In the data rows, 128 means zero.
Here are some points, each followed by its number:
[147 103 148 219 127 122  22  71  64 131 138  53 128 101 114 116 126 137
 164 102 157 166  28 131 107 137 117 134 129 112 116 147 146 118 131 169
 171 117  92 129 121 169 150 170 112 189 108 149] 0
[103 145 188  87 142  71 122 173 119 166  66 100 105 105  87 160 126 173
 180  80 106 123 178 163 145 135 154 126 189 139 168 121 159 122 166 140
  75 146 104  88 112  84  99 163 127  99 146 144] 1
[ 80 200 164 150 134  80 107  54  87 131 115 146 169 135 128 116 118 111
  94 124  76 155 165 122 144 128 139  93 118  99 110 184 144 156  82 145
 111 103  88 149 210  66 178 172 157  88 146 167] 2
[145 117 155 148 139 132 143 167 179  84 162 108 138 202 177 131 146 141
  65  84 130 120 147 103 143 120 120 140 130 140 129  86 123 109 163 190
 121 108 138 132 102 137 153 118 169 155 102 104] 3
[116 154 170 107 119 181 143 154 184 125 135 108  81 161  81 171 170 157
  93  69 138 146 168 114 116 129 137 118 162 123  94  67 109 102 189 148
 128 126 100 187  79  92 132 158  86 130 150 144] 4
[ 34 126 126 168  87 107 124  84 100 102 108 156 117 121 109  93 109 128
 151 135 104 176  93 111 126 138 155 128  99 120 189 151  91 116  92 112
 141 150 147 120 217  88 139 158 127 120 136 138] 5
[141 120 130 120 111 147  96 142 163 133 107 164 119 154  80 143  71  93
  80 129 115  83 157 187 167 108 148 110 122 144  83 122 155 149 110  94
  95 139 194  87 124 145  90  56 116 133 101 102] 6
[147 100 120  99 149 171 130 161 168 129 162 118 109 134  71 148 121 115
 105 135 144  78  95 117 114 126 122 129  92 106 107  78 128 112 106 123
 100 134 118 135 148 114  92  55 139 136  94  90] 7
[111 205 174 172 167 119 167 143 134 114 104 147 110 188 113 144 128 112
 127 101 114 135 169 158 144 124  98 109 137 132  87 113 148 134 152 145
 118 107 133 143 147 120 172 135 148  80 142 122] 8
[ 88  98  88  96 154 151 155 174 149 160 144 162 139 141 142 108  87 119
  93 117 164  37 194 136 114 115 119 112  79 117 118 126  62 157 122 110
 131 129 166 148 141 115 147 100 105  74 134 160] 9
[116 163 147 154  71  91 139 120 115  88 166 205 231 140 113 151  72 110
  94  76  90  72 152 206 147 108  66  81 146 132 109 147 163 187 113 156
 126  87 141 104 107 125 138  81 142  59 125  80] 10
[103 146 114 131  90 136 161  60 116 164 118 116  91  72 135 155 105 188
 132 156 131 138 121  82 169 120 135 175 116 105 128 139  72 150  73 121
  82 119 152  92 153 161 159 156 142 117 152 163] 11
[114 162  73 133 123 137 133 175  80 116 192 201 198  77  97 166  42 106
 144 104 205  37 105 220 144 112 104 137 114 127 201 177 117 193 106 110
 135 108 166  43 127 120 123   2 122  87  92  73] 12
[129  94 137 122 140 102 120 152 163 109 142 119 121 106 127 136 124 133
 136  92 188 129 112  46 100 147 165 138 132 172 104 132 140 109 151 127
 136 132 119  84 118 152  95 114 126 125  76  75] 13
Which three points above are nearest to each new point, looking only along the 5 directions in which the numbered points spread most? Their numbers follow each, nearest first.
[104 134  95 152 157 136 129 148  93 101 140 116 112 125 127 137 176 129
 181 134  99 191 118 122 109 159 151 173 127 142 185 141 156  91 158 149
 130 136 151 138 164 115 129 117 127 122 160 157] : 11 13 5
[160 157 180 125 113 131  99 139 164 140 151  87 146 116 141 124  61 145
 118  88 134 137 143 143 139  85  62 109 173 153 157 127 188 142 103 149
 108 134 130 121  36 150 135 101 109 165  94 112] : 13 6 3
[147 169 164 127 136 117 102 148 124 153  81  96  91 172 116 137 153 127
 171 159  83  97 126 161 127 130 146 146 148 125 121 116 115 140 115  87
 176 182 149 143 163 115 140 135  99 122 129 161] : 11 8 13
[177 105 134 141 157 159 130 108 120 140 172  64 114 132 116 117 173 130
 118 149  99 162  79 163 158 154 137 126 139 172  73 139 180 111 108 171
 129 111 148 121 105 154  94 178 101 136 149  99] : 13 3 0
[113 162 143 141 137 132 156 147 122 147  90 171 153 155 196 100 169 102
 108 108 112 132  99 126 137 104 124 155 139 133  93 135 120 105 140 159
 115 128 142 128 118 133 141 158 147 149 112 153] : 8 3 13
[123 100 115  83 129 138  85 105 140 130  98 176 127 126 134  84  51 109
 148 133 147 115 135 128 137 147 169  84 130  75 156 152 147 117  68 108
 120 128 123 112 137 125 157 133 115 132 105 148] : 11 5 6
[108 182 120 141  99 171 116 167 104 104 149 137 130 176 114 186 109 130
 134  97  88 123 159 117 115 119 134 166 103 111 112 120  95 146 140 110
 112 129 200 121 128  72  57 126 148  99 129 155] : 6 8 9
[165 118  96 165 108 104 128  86 131 149 159  73 124  86 150 152 138  81
 165 165 145  91 109  99 120 136 170 137 129 118 164 135 115 133 141 108
 202 187 100 177 124 174  86 146  68 211 143 151] : 13 11 7
[180 128 115 150 159  94 105  41 101 128  82 164 102 100 130 167 109 132
 213 168 152 212 116 142 144 156 151 102 150  87 153 171 108 115 113 142
  96  70  97 137 156 168 143 185  76 148 143 151] : 5 11 0
[ 86 121 117 144 182 123 121 118 110  97 146 156 195 120 107 157  93  90
  92 118 168 114 127 186  77 180 127 129  18  70 114 166 106 188 162 126
 129 109 148 104 166 115 115  85 146 100  75  89] : 6 7 9
[170 101 125 176 113 104  73  90 177  72 128 190 171 120 117 142 101  61
 127  80 139  82  66 160 205  96  92  68 171 192 131 190 134 146 103 104
 119  92 131  42  61 127  82 127  62  35  96 113] : 6 10 12
[ 94 116 129 132 170  84 163 172 126 179 185  93 149 131 144  81 138 106
 123 151  85 151 130 154  77 133 164 155  65  98 143 132  92 145 102 168
 154 226 116  97 194 129 131 156 195 140  71 123] : 11 5 13
[108 113 184 129 127  86 127 125 135 116 132 125 151 111 117 126 124 114
 120 114  87 138 115  68 112 154 144 106 141 135  83 141 163 178 111 143
 170 100 117 130 149 113 149 201 136 141 104 150] : 8 5 2
[119 170 121  74 158 155 166 153 160 105 129 128 197 150 177  95 161 106
 102 153 154 105 146 127 119 138 158 183  98 109 148 113 109 167 142  97
  97 180  96 138 155 156 104  85 221 101 122 134] : 9 7 6
[ 98  60 185 142 135  73  49  62 116 101 169 204 195 101 104 141 113  67
 132 156 100 136 149 128 147 116 173  70  65 109 141 165 178 145 127 156
 160  91 141  92 181 118 149 139 144 102  98 149] : 5 2 8
[ 79 165  63 123 127 152 136 112  92 141 196 135 186 134 120 128  85 112
 132 123 146  64 173 138 126 123 147 102 109 107 168 105  86 166 109  98
 153 106 143  68 162 124 124  83 143  99 103  76] : 6 9 7
[114 104 148 151  78  78 146 101 125 129 163  78 119 167 153 121 141 115
 178 116 148 181 145 140 160 140 135  65 163 151  70 151 168 133 127 188
 113 149  93  76 147 119 163 156  90 145 122 182] : 8 5 13
[116  75 112 122 168 150 132 177  99 145 164  66 143 128 157  77 159  97
  81 100 137 162 123  86 126 137 141 137  94 109  94 183 173  74 153 166
  94 201  56 100 120 107 103 114 156 193  87 151] : 13 3 7
[172  82 134 145 148 160 182 159 157 100 134  67 102 116 150 111 131  91
 128 132 112 124  86 106 138 127 153 129 177 124 118 130 103 117 116  96
 114 129 123 170  82  98 102 115 115 131 103 103] : 13 7 3
[ 53 154 125 160 130  98  77  70  44 156  94 134 151 151 129 108  95  95
 161 122  82 150 115 108 144 108 104 119  88  92 120 137 118 133  99 122
 123  72 155 123 188 142 157 167 108 140 104 130] : 5 2 11
[188  79 173 147 133 149 103 154 132  77 139  63  98  78 134 138 172 156
 139 121 164 141  86 107 132 129 118  98 163 115 103 127 179  24 156 176
 117 188 113 179  80 134 148 194  71 155 109 118] : 13 4 3
[ 70 114 127 137 117 146 128 124 136 142 154  86 151 107 154  59 125 128
 106 186 171 109  91 123  74 150 115 159 107  71 156 151 146 133 137 127
 152 174 103 151 165 139  62 137 144 177  98 137] : 13 11 7
[112  66 150 119 160 121 100 105 131 143 198 150 215 176 108 124 158 120
  95 170  67 117  82 130 126 134  91 176 131  64 155 153 120 101 182 138
 137 189 119 147  97 133  94 129 123 167  86 115] : 13 3 7
[124  71 141 121 120 137 166 227 151 187 131 120  97 150 106 132 120 171
 131 159 119 112 128 154 103 138 116 115 107 134 121  93 165 147 109 148
 161 128 106 151 133 138 130 158  93 156  56  97] : 13 7 3
[ 75 197 152  94 121 120 142 117 136 134 115 144  50 129 156 152 167 217
 131 163 108 145 170 125 147 123 152 115 117 111 133  80 136 156 146 152
 153 101 129 136 144 102 143 212  85 134 167 127] : 8 4 11
[124 105 124 148 173 126 111 151  75 114 138 143 157 168 127 147  98 106
 121 125 126 141 123 132 103 119 125 109 113 129 111 135 119 145 144 116
 146  89 113  88 143 119 122 113 162 112  96  95] : 6 13 7
[124 105 148 181 105 128 133 102 117  93 162  59 110 145 136 126 150 161
 133 154 148 184 124 106 132 110 100 117  92 159 106 166 148  82  62 143
 143 152  92 122 110 115 117 179 132 146 138 186] : 5 0 11
[115 189 121 121  90 109 120 143 128 146 139 121 138 141 103 157 178 167
 133 176  85 135 131 130 114 141 157 174 156 177 111 104 105 159 109 167
 164  99 117 113 174 130 146 152 155 122 175 160] : 8 11 5
